Rotation paths and how fast each direction turns (degrees each step):
Each turn is a multiple of 5 degrees from 10 to 175, or 0.
Each row of a path follows its step; steps can be skipped.
path 1
step 0: [  5  -4  -4  13 -23 -17  10  11  -9   6  11  -7  28   4  -2 -23   0   7
 -22 -30 -12   3 -31 -43  32  14  -9 -26 -12 -28   4   1 -31   6  -4  20
 -51  13 -12  17  32 -18 -26 -12]
step 2: [ 16 -19  26   9   4 -16   2   6 -29  16  -9 -16   0 -32  -2 -12   7 -24
  26 -27  12  32  34   8  10   2  14  11  36 -20  -8   5 -19  -9  20  20
 -28  24 -33 -30  -7 -25  13  19]
step 11: [ 12  -1   6 -11  26  -2   6 -18  23  -3   7  16 -37 -16  16   8  26 -20
 -25  -7   9 -51  17 -39 -17   8   0  -9  25  32 -18 -35  -6   6  15  17
 -17   3 -15  33   1   1  11  27]
step 12: [ 19 -26  17   4  11 -14  -8  -6   3   4 -18   4  -9  33  19  10  -2  -7
  14  13 -12 -12 -32  -6   2   6  12 -23  -6  34  -6 -12 -43 -10  24  15
 -39 -16 -12  24  44 -13 -33  21]
step 14: [ 26   0  35 -37   5 -26 -18  -9  10  25   9 -12 -35   0 -10 -13  -4  -5
   3  -7  17  12   0  10   0 -12  21 -11  11  -8   4  19 -22  11  10 -10
 -35   9 -25  44 -51 -29  15   2]
step 15: [ 42  -4   9  24  -2 -29   4 -39  -8   0 -23  -5 -27  10  12 -22 -12 -18
   0  -3  24   7  14   3   1  21  27  22  22  -1  20  23 -12  17   5  10
 -18  10  22 -17 -16 -29 -17  49]
step 16: [ 17  18  32  17  -2 -16  14 -27  -5 -25   9  19   5  31  -9 -22  11  20
 -45   3  17 -45  12  -6  13  22  12  -5  45   1 -12 -12   0   7  15  32
 -16  -5 -14  -7 -27   5 -15  -1]
step 17: [ 25 -11  19  28  21  -6 -16   9 -21  27 -23  -8  -5  19  32   4   4  37
 -10  -3   1 -10  -5   2  21  24  52 -10   7  26 -19 -38  -7   8  -3 -18
 -25 -24 -10  25 -17  11 -14 -12]
[ 11  -6   1   5   0   1  -5   1  -2  -3  -5  12   0   8  -1  -5   3   2
  10   6   2   2   1  -6   4   2 -14  -3   2  -8  11   4   9  -8  -1   5
  -1  -9   1  -1  11  -9   1   9] | 115
[  5  -2   1   2  -2  -3   6  -8  -8  -5   9   5   6   7  10   3  -9   0
  -2   9  -8  -9  -1   0   8  -8   1   6 -14  -8  -1  -5  -5   0  -2  12
   3  -1  -6   3   0   7 -10   0] | 90
[ -7  11  -6   0   4   5   2  -4  -3   4  11   2  14  14 -11   1   1   6
  -8   5   5   5   2   2   8   6   4  -3   3   2   3   5   0  -8   3  -4
  -3   6   1   8   4   8   7   8] | 115
[ -1   0   3   3  -5  -1  -7   1   1  -3   4   1 -12   2   3   4 -12   5
   8  -4   2  -3   7 -11  -1  -3  12 -12   3 -10   2   3  -6   2  -4 -11
   2   0   8  10   9  10  -1   0] | 130
[  0   1   5   1  -6  -7 -11  -5   1   2   8  15   3   6  -3   4  -6  -1
   4  -5 -11   9  -7   0   0   2   2   1  -3   7  -8   6   3   0  11  -8
 -10  -7  -2  -2  -1  -6  -4 -11] | 155
[-12   2  10   3  15  -8  -9   9   1   4   3   4  -9  -2   0   1  -2   6
  -4  12   1   1   3  11  -3  -5  -3  -7  -2  -3   1   2  -5   1  -5   5
  -9  -2 -12  -7   1   2   3   2] | 145
path 2
step 0: [ -4  14   6  29   5 -16 -17 -54  -9  -1  -6 -29 -24  27 -25 -27   3  12
 -11   3   1  -3  -2   8 -18  -6 -12  18 -19   6 -18  -4 -18 -22 -48 -34
 -10  12  -3  -5   0   5 -30 -33]
step 3: [-20   5  -7   9   4 -14 -22  21   5  18 -10 -26  21  26 -43  -1  11  26
 -15  -2   9 -26   6   1 -14 -23 -40  21 -35  11   6  -8  19  25  10 -19
 -30  23   2 -30 -18  -4  -1 -24]
step 6: [ -9  19  21  20 -16   6 -15   0  35   7  -1  15 -19  21 -23   5  -4  -5
 -18   1   9 -17  -5 -10 -33   1 -24  22 -29  36   9  38  18   1 -21   0
  -4   0 -17  37  -2 -50   3 -19]
step 8: [ -8  32  15  15  -3  -8 -18  11 -10 -14 -21 -18   5  20  26  41  34  32
   1   3 -21  -2 -12  -1 -32  12  12  27 -15 -24  -5  12  36  32  20  -3
 -12  18 -29  20 -12  11  14   2]
step 9: [ 27 -19   6 -37  -1  -5  -8   2   3  11  -8  30  -4   8 -56   2  18   8
 -16   6 -21  -4  -2   1  -2  34  18  31 -26   2  19  17 -12  24 -24 -10
 -11  29  10   2 -11 -15  11 -42]
step 12: [ 14  19   3   6  -4  20 -50  37   0  -1 -19  -1 -18  -2 -24 -26  -2  19
 -18  -7 -28   5 -27 -18 -35  38   1  10 -11 -29  27 -23  11  -7  -8   8
 -19   2  -7  25 -15 -16   8  -1]
step 14: [ -7  -9 -17  23   3 -20 -34  15 -27  -1 -23   7   7  29 -19 -14  25  30
  -1  -3 -42  16   1  24  12 -32  -8  20 -17 -10 -10   3  10  16   1 -48
  -5  20  19  -7 -29  -3 -15 -10]
step 16: [  6 -25 -17  -7  14 -14 -28 -33   6 -24 -46  -2 -12  28 -20 -28   3  15
 -16 -33  10  -6 -16 -19 -33  39  -3   8 -21  20   7  -6 -11   0 -26  -9
  -8   9  11 -14   9 -10 -10 -28]
[ 11   4  -9  -5  -1  -1  -2  -8   0  -3   2  -6  -1   0  -7   7   9   3
  -6   3   8  -2  -6  13   8   3   6 -12   2   1  -6   9  -2  -5 -10  -2
  -4  -5  13   5   2  -1   3  -4] | 160
[ -9   9   1   1   5   3   2  -3  10  -6   2  -1   7  -4   6  12   1  -7
  -4  -6   2   3  -5   1   0  -3  -2   1   0   4  10  16   4   5  11   7
  -1 -10  -4   2   0   1   1 -13] | 155
[ -3  -6   3   0  -8  13  -5   0   9   7   9  -7  -6  -5 -11  -3   0   7
   6  -7   9   4   3  -4  -4  10  -3  -3  -7  -2  -1   8  -3   6  -6   2
   1  -3  -5 -14   4  -5   1  -4] | 110
[ -1   1   6  14   2   8  -2  -3   8   3 -11   6  -5  -3   2   0  -4   4
  -6   6   3  -8  -1  -4  -9   3   2   1   8   1   1   4 -11 -16  -3   4
  -1 -11   5   0  -1   1 -12   4] | 65
[-13   3 -10  -1   2  -4  -2 -18  -9  -3   0   7   3   7   7   5   3   6
   0  -1   2  -8   7  -1   1  11  -5  -3   4 -10   5   0   2   2  -1   2
   6  -3  -3  -8   2  -9   1   9] | 130
path 3
step 0: [  0 -22 -33   0  -2  20   1  23 -23 -30 -25 -14  34   1 -15   2 -17   4
  -6  11  19 -35   2 -21  23  -8  11  13  20 -25   2   3  18 -28 -33  -6
  31 -20  -7   9 -48  11  28   0]
step 4: [-24 -10  -7  20  19  11  -3 -31  31   1 -39  11   2   8 -26  -9  -3 -23
  25  -7  -2  23   8   3 -20 -17 -30  -3   5  37   0  -9  -8 -25 -46   1
 -14  -9 -24 -24 -25 -19 -17  36]
step 5: [-30 -15   1 -10  39 -12  27   3 -19 -15 -34  29  -4   6  40  16   5 -21
 -29  -2  -8  11   1  10   0 -33  -9  -2 -21 -34 -15  -2  36  12  23  14
   7  -6  21 -21 -36 -24  12  -5]
step 7: [ 12  20   2  22 -26   6 -23 -16  -3  -5   0   0  20 -14  -3  19  -9 -16
  25  41 -28 -10 -12 -19 -62 -13  31  -2  34 -21  32  -1  28   1   1   4
  -9 -26  35   3  10  12  -6   8]
step 8: [-11  13 -24 -12  -4  21 -35 -18  38   1  29  12  -9  21   2  10   5 -21
 -35  12  30   7  10   0   2  -4   4   5 -11  -9  35  19   8  27  24 -33
 -17 -12 -27  -1  29 -48 -13  13]
step 9: [ -8  17  -3 -13  20  -6  29   0  26  23 -20  25 -33  36 -16  27 -10  16
 -13  -1 -23   5  15   3  -4  -1  18 -19  23  19 -19  23   0 -13  -1  44
  34  -8 -37  25  33   0  12  11]
step 12: [ -2  21  15  11   0 -42 -20  18   9   6  10 -46 -12 -14  16  21  -8  22
  25 -13 -38 -22 -19  -7  -8 -36  29   6 -32   0  -7  14  15  33  11 -11
  -3  -4 -22  -9  -7 -27  10 -26]
step 14: [-33  29 -15  35 -13   1  -3 -31  15   9 -24  41 -13 -16   9 -25  18   2
 -13  26 -24  10 -24   8  10  42  18   3  -5  33  -5   6 -22   5   9 -14
  -2   1  13  -2  33 -24 -31   2]
[ -1   2  -8   9  -3   2   5   1   1  -1   2   5  10  -4   0  -5  -8   9
  -7  -4  -4  -4  -7  -4  -1  -3  -9   0   5   4  12  -1   1  -2 -11 -10
  -2 -15   7   4   0   1 -13  -2] | 100
[  1   5   0   4  -5  -6   5  15  -3   0   5   0   2 -10  13   7  12   6
   8   3   4   4  -3   4  -1   9   0  -9  -2   0  -4   6  -6   4  -1  -2
   4   0  -9  -1   6   0 -14   6] | 10
[ -5  -1  -6  -6  -2  -5  -7  -6  10   4   5  -1   4  16   4  -2  -5  10
   2   7  -1  -2   5  -6  -5  11   9   3   1  -3  -1 -12  -9   8   6   4
  -4  -2   0   1   4   1 -13   3] | 65
[  3   3   9  13 -11   6  -2  -2   2  -2  -2   2   8   4  -9   5  -1   6
  10  12   5  -3   1  -6   2  -1  -4 -12  -1   0  -4 -10   8  -2 -11   5
  -5   8  -3   3  -3   6   4   5] | 115
[ -6   7  -1  -4  -1   3   4   9  -7   8   4  -1   4  -1   0   0 -11   0
   0   2  -6   3  -2  -7   5 -16  -2   3   4   1  -6  -7  -5  -6   8  -4
  -2   7  -2 -18   1   2  -3   9] | 55
[ -5   7   2   5   5   2  -6   6  19   0   0  11   7   1   7  10   6  10
  -3 -11   0   2   5   1   7  -5  -3  10   2  -3  -2   2   3  -9   6   6
   3   2  -3   2  -9   0   0  -4] | 90
[ -5  12  -3  -6   3 -17  -3   3  -2   3  -6   4   8  -4  -2  -6   0  -1
   3  11  -2   8   0  -8   1  -1  12  -2   0   3  -1   2   2 -10  -6   3
  11  -2   8  10  -4  -5   5   2] | 155
path 4
step 2: [-21   6  23 -11  26  20   2   4   9 -32 -24  25  -9   9 -13  -9  -3   6
  14 -53   4  30  14 -31  35 -13 -21  -1  12  -2  21 -17  -2 -22  -7  14
  -5  12 -18  23   6  -6  38 -25]
step 3: [ 24   5  -7  34  48  -5  -1   8   7  12   0 -14  26 -15  35 -15  26  -6
  -9  16   1  10  -2   9   8 -32 -15   6  14 -17  21  10   2 -28   0 -17
 -38  33  11   7 -18 -36  -5 -27]
step 4: [ 45  -3  12 -12   3 -13  -1  17 -16  31 -25  32 -12  20   0  30 -12   3
  -2  -3  -7  -6  52 -29 -10  24   1  20   5 -18  -9   9  -4 -36  13 -18
   8   9 -16  23 -19 -15  20 -11]
step 9: [ 15  -6 -20  21 -12  -6  -4   6   5   5 -30  15  -7   3  16  30  -9   5
  40   2   1  17   9   3 -31  12   9  35  11 -23  -1  25 -32  22 -26 -15
 -52 -14  -7  25   8 -23  -9 -18]
step 10: [ 24  18  17  33  -7   1  37  -8  25  58 -12   5  15 -12  -2  19   0 -46
   0 -11 -25  12   3 -23  -8   5   1  27   5   5 -19   8  24  15 -19  17
  29   2   2  -8  21   8  -4  15]
step 15: [-10  19   2  21   1  15   4  27  22  35 -26  35  16   6 -12 -12  -1 -15
 -24  16 -16  19  -1 -11  -1  41  -4   2   2  -3  26   9  10  -2  -3  20
   5 -11  23  60 -12 -18  12 -26]
step 16: [-10  -3 -11   4  17  -3 -36  -1 -10  13 -11  -1  18  -3  27  33   8 -23
 -20  -2  30  -5   3 -48  22   1 -33   5  -8  15   0  25  -1 -15  -3  -7
  20  37   6   5  50 -19  -4   6]
step 17: [ -7 -56 -23  14   4   2  -1  24  38   9 -10   5   4  10 -11  -2  21  -3
 -34  22 -25 -11   9  -7  -1  15   4 -16 -18 -25 -14 -29  13 -30  22 -26
  19  10 -29   1   6  11 -16 -31]
[  1 -11   0   6  -4  -2  -2 -13  -4   4  -7  -3   1   3   2  -6  -7  -9
  -6   5   4 -11  11   4   3   2  -1  -5  -1   1  -2  -5 -10   3   0   7
  12  -3   4  -2  14   4  -1  -9] | 65
[ -2  -6  -1  -4   9  -3   6  -6  -2 -19  -5  -1   4  -8  -6 -11   1  10
   7  -1  -3  -3  -6   1   8   0  -4   8  -2 -12   9  -1   0  -3  -8  -3
  10  -3  -2  -5  -3   8  -3  -2] | 65
[ -3  -7   0  10   5  -2   2  -4   6  10 -13  -9 -10  -8   4   5  -5   9
   7  -8   5   9  -8   3  -6   2   7  -4  -1   1   1  -6  -2   7  -1   7
  -1   5  -9  -4   0   9  -1   8] | 35
[-11   1   0   3   9  -1   5  -9  -5   4   1   1  -1   4   7  -8  -5   8
  -2  -2 -13   1   7 -18   1  -1  -5  -3   3   1  -4  -2  -5   7  -7   2
 -14  -3   8   4  -6  -1  -6   0] | 60
[  2   4   7  16  -5  -8   7   0  -2  -4  -2  -8  -2  -7   2   6   3   2
  -9  -6  -7  -6   2  -7  -4  -8   2   0  -7  -6 -11   3   2  -9  11 -12
   6  -5   3  -3  -2   3   0   4] | 110
[-3 -1 -7 -6 10 -1 -6 -1  0 11  0  6  7  3  5  8  8 -1 -4  6 -4 -7  3 -9
 -4 -4 12 17  1  0  4 -7  0  6  6 -4 12  0 -8 -3 -1  3 -6  5] | 60
path 5
step 0: [ 14  -1  -7 -16   3   4  11 -45 -31  20 -32  23  15  17  -1  -4  -1   2
  11  29  10  14  32  -1  38  -5   8 -10 -14 -28  -8  -1 -12  29   2  40
 -10  19 -26   0   3   6  29  41]
step 3: [  9  13  33  18 -25  18  28  -5  13 -14  23   1 -35   9  20  -5   8  11
  34  22 -24 -17 -15 -19 -11 -13  11  28   6  44 -21   9   9  -3  -4   2
  16 -15  29  -8  30  -8  26 -37]
step 5: [-10 -16 -32 -10 -36   4  -7  -5   4 -17 -48   0   1 -18 -34  16 -28  19
   7  -6  -7 -15 -11 -59  29   3   0 -22  -8 -12  -2  18   2  20  19 -12
 -13 -31  -9   7  28  -6 -16  -9]
step 8: [  6 -28  28  15  36  15   3 -10  13   3  34  10  25  55   2  12  11  -4
 -18  23   0  -2   3  16  12   5 -15   3 -12 -24 -10  25  -4 -38  13 -17
  36 -34  15 -26  -2  -3  23   7]
step 9: [ -4  29  16  -9 -28  10 -16   7  -7 -17  26  13  14 -28   3   4 -39 -35
 -20  -2  -9  24   0 -36  -2 -13 -29 -14  17  25  25  23  30  16  33 -15
  21  -4 -38   8  16   1   6   0]
step 10: [  6 -29  -9 -20 -32 -35  14 -10 -25  21   8   5   5   7  10 -18   6  47
 -10   0 -25  17  -8   6  -2 -37  15  13 -12  -3  19  29  12   8  11  21
 -30 -14  32   1  -1  34  -4 -42]
step 12: [-33 -10 -13  10  36   3   3 -45  47  30 -30  25  -9  35 -16  20  18  -1
   4 -40  -9  10 -11 -10 -15  22   3  -8  -2  -4 -14  25 -24  11  12  -6
 -14 -16   8 -13 -14 -12 -12   6]
step 17: [  4   8 -13   1  -6  46  -3  -4 -37  53  -6  31  10 -11  -6 -31 -23   9
  -7 -10  -3  29  -9 -14 -19 -12   6 -10 -10 -36  21   6  -2   2 -19 -12
 -25   8  16  -1 -15  12 -25  44]
[  4  -1  -1   6  -8  -4  -7  -1 -11   7  -3   3 -11   3   3  -7  14   5
  -7   7   5  -3   0   2  -4   2   7 -14   9  12  -6   2   3  -1  -8  -6
   3  -1   0   8  -3   4   7  -1] | 95
[  1   9   2  -2  -5   2  -4  -6  12  -5  -1 -11   1  -4  -9   3  -3  10
  -1   5   4  -1   3 -17  -3  -2   9  12   4   6   3   1  -3   2  -5 -15
   2   6  -5   0   2   3   4  -2] | 170
[ 7 -7  3 -8 -3 -4  8 -1 -1 -6 10  1  5  5  1  3  3  7  5  7  1 -9 -6 -2
 11  2  0 -8  3  4  5 -8 -6 -2 -1 -5 -4 -1 15 -8 14 -1  5  7] | 145
[-14   6   4 -12   3  -6  -3  -3   0  -2   2   3   3  -1  -6  -7   7  -6
  -6  -3  -2  -4  -9  -2   3  -5   5  -2   9  -4  -2 -13   4   8   5   6
  -2   3 -13   2   4  -8  10   3] | 155
[ -1   2   9  -5 -10  -1   6   4  -4   0  -4   0   6   1  10  -5   6   3
   1 -11   1   6   8  -8  -5  13   8  -4   8  -6   6   2 -14   5   9  -1
   8   1   2   0  -4  -4  -6   1] | 145
[ -5   1  -1   4 -11   6   9   9   0  -6   3  -2   8  -4   4   2   0  -4
   8   6  -2   2  -9  -1  -1   5   7   2  -3   7  -8  -3   7   2   2  -7
 -11 -15  -6   6  -9  -3  -2  11] | 175
[  0  -3   2  -4  -4  -5  10  -6 -12   2  -4  -5   1   5  -6  -1  -1  -4
  -5   3  -5   7   3   2   5 -10  -2   6  -3   5   3  -3   1 -16   2  -6
  15   2  -5   4  -1  -3  -7  15] | 45
[  4  10 -12  -3   2  -2  11  -4   6  -4  -1   5  16   4  -5  -3   6  -1
   1  -4   0  -8  15  -1  -8   2  -4  -9  -1   1  -8   4   7  -5  -8   1
   4  -7  -6  -8   3   0   2  -1] | 95
path 6
step 1: [ -5 -19  25  14 -35 -32  -2 -18  -3  -2   6 -21  26 -16 -13  11   4 -32
  16 -27  31  23   5  -2 -12 -12  22  17 -25  23  33  16  15  25  10 -32
  -6   8  28  -9   7   8  -3 -32]
step 2: [ 41  10  -5   9   2 -20 -28   8 -10  50  27   4   5  21  -9  17   9  20
 -18 -32   8  33  -5   4 -10  21   3 -21 -27   7  24  -6 -18  -3  18  37
  -2   0  -8  12  35   0  16  -4]
step 3: [ -9   9  23 -14   3 -19 -15   3  20  -1 -14 -18  20 -15  -7  -7  25 -10
   4 -28 -12 -36  38  -3  -5 -15  37 -34  10 -32  20 -21  -9 -42 -15  26
   0   1   4  30  10  18  -8  -4]
step 6: [-28   5   0   6  -3 -11   0 -22 -14  -5 -22  -8   4  -3   1 -16  -4  15
  14  -8 -32   0   9 -65  -7 -23  -6  32  35   9  14  15 -34 -15 -36  -1
  34 -15 -12   2  -7  20   2   8]
step 9: [ -2  11  -2  36  24  -1 -32 -13  -2  -1 -21 -36 -25 -25 -18 -19 -23   8
  -2  -9  14   3  19  -3  47 -12  27   4 -20  23  12  22  -8  -1  16  13
  14 -10  14   8 -12  41 -19 -19]
step 10: [-12  15  14 -24  -9  37 -16  49 -41  16   8   3 -18 -17 -23  -6  -7  32
 -16 -32  18 -14   8  32  -2   1 -16 -22 -15   3  -7 -26   6  19  10  16
   5  -9 -12  15  -8  10 -11  30]
step 14: [  4  24   5  -7  -4  10  18 -47   8  13   0   6   4   1 -17  -6  12  21
  28   8  -4  20 -12 -38 -20 -22  26  11  17  14 -18  38  18  -1  18  46
  -3  14   3   8  30 -27  10  11]
step 17: [-10 -27   4 -11  30  27 -24 -29  10   8  -6 -17 -12  26 -32   3 -12  26
 -24  19  -2  -2  12 -40   3   8  -1 -25 -10 -20 -20 -25 -16  -7  25  26
   0  27  16   9  13   2 -28 -26]
[  3   8   2   7  -4  -4 -10  -6  -4 -15   2   0  -8 -10   7 -10   3   1
  -8  -7  -1   3   2   2   2  -2  -2  -1   8  -5   2   4  -1 -10 -11  -3
  -5  -4  -4   6  -7  -3 -11  -7] | 120
[  1   7  -2  -3   3  -1  13   9  -8   5  -9  -4  -7   4  -1   7  10   7
  -2   4   3  -1  -7  11  -1  13  -1  -2  -1  -1   3  -3   4  -4 -14  -5
   5   3  -3   7   9   1  -7  -6] | 140
[ -4   2   2  -3  -1   0   1  -3   4  -5 -14  -6  -6  -2  -2 -10 -13  -5
  -2   7  -5  -1  12 -13  -4   9  10   2  -6   3  10   0   5   7  -4  -2
   0   1   3   4   6  -4  -5  -1] | 130
[  3  -1   8  -2  -8   9   4  -6 -10   0  -1   1  -9  -5   7  -9   4   4
  -2  14   4   2  -3   3   6  -5   5  -2   7   0 -12  -4   6   5  13   1
  -6   1   3  -5  12  -5   0  -5] | 20
[  0   1   0   0   8  -2  -6   3  -3  -3  -3  17  -1   2   9   9   2   6
  -3  -3  -8  14   7  -9   5   3   4   2  -1   1  -8  -6  -4  11   3  -5
   3   2 -14   5   4   4  -1  -2] | 175
[  2  -1  10  -1   3  -1   1   8  -1  -3  15  -1  -5  -2 -16   2  -5  -4
 -10  -6   1  -4  -4  -3   6  -5   8   2 -13   3  -2  -6  -4  -4   2  -4
   0  -8  -3  -5   9  -1  -8  -9] | 45
[ -3   0   1  -6  -9  -6  -3  -2   4   3  14  -1  -8   0   8   6   2   1
   8  12   7  -3  -8 -14  -1   3  -1  10   4  -4   4   0   2   3  -7  -3
   5   0  -9 -10  -3   1 -10   5] | 55
[  3   1  -7  -6   0   6 -11  -8   7   4   2  -8  -6 -11  -3   7   0   8
  12  -4   3   0   8   7   8   9   7  -8  -4  -2   2 -13   4  -5   2   1
  -7  -6  -4   0   0   4   1   2] | 55
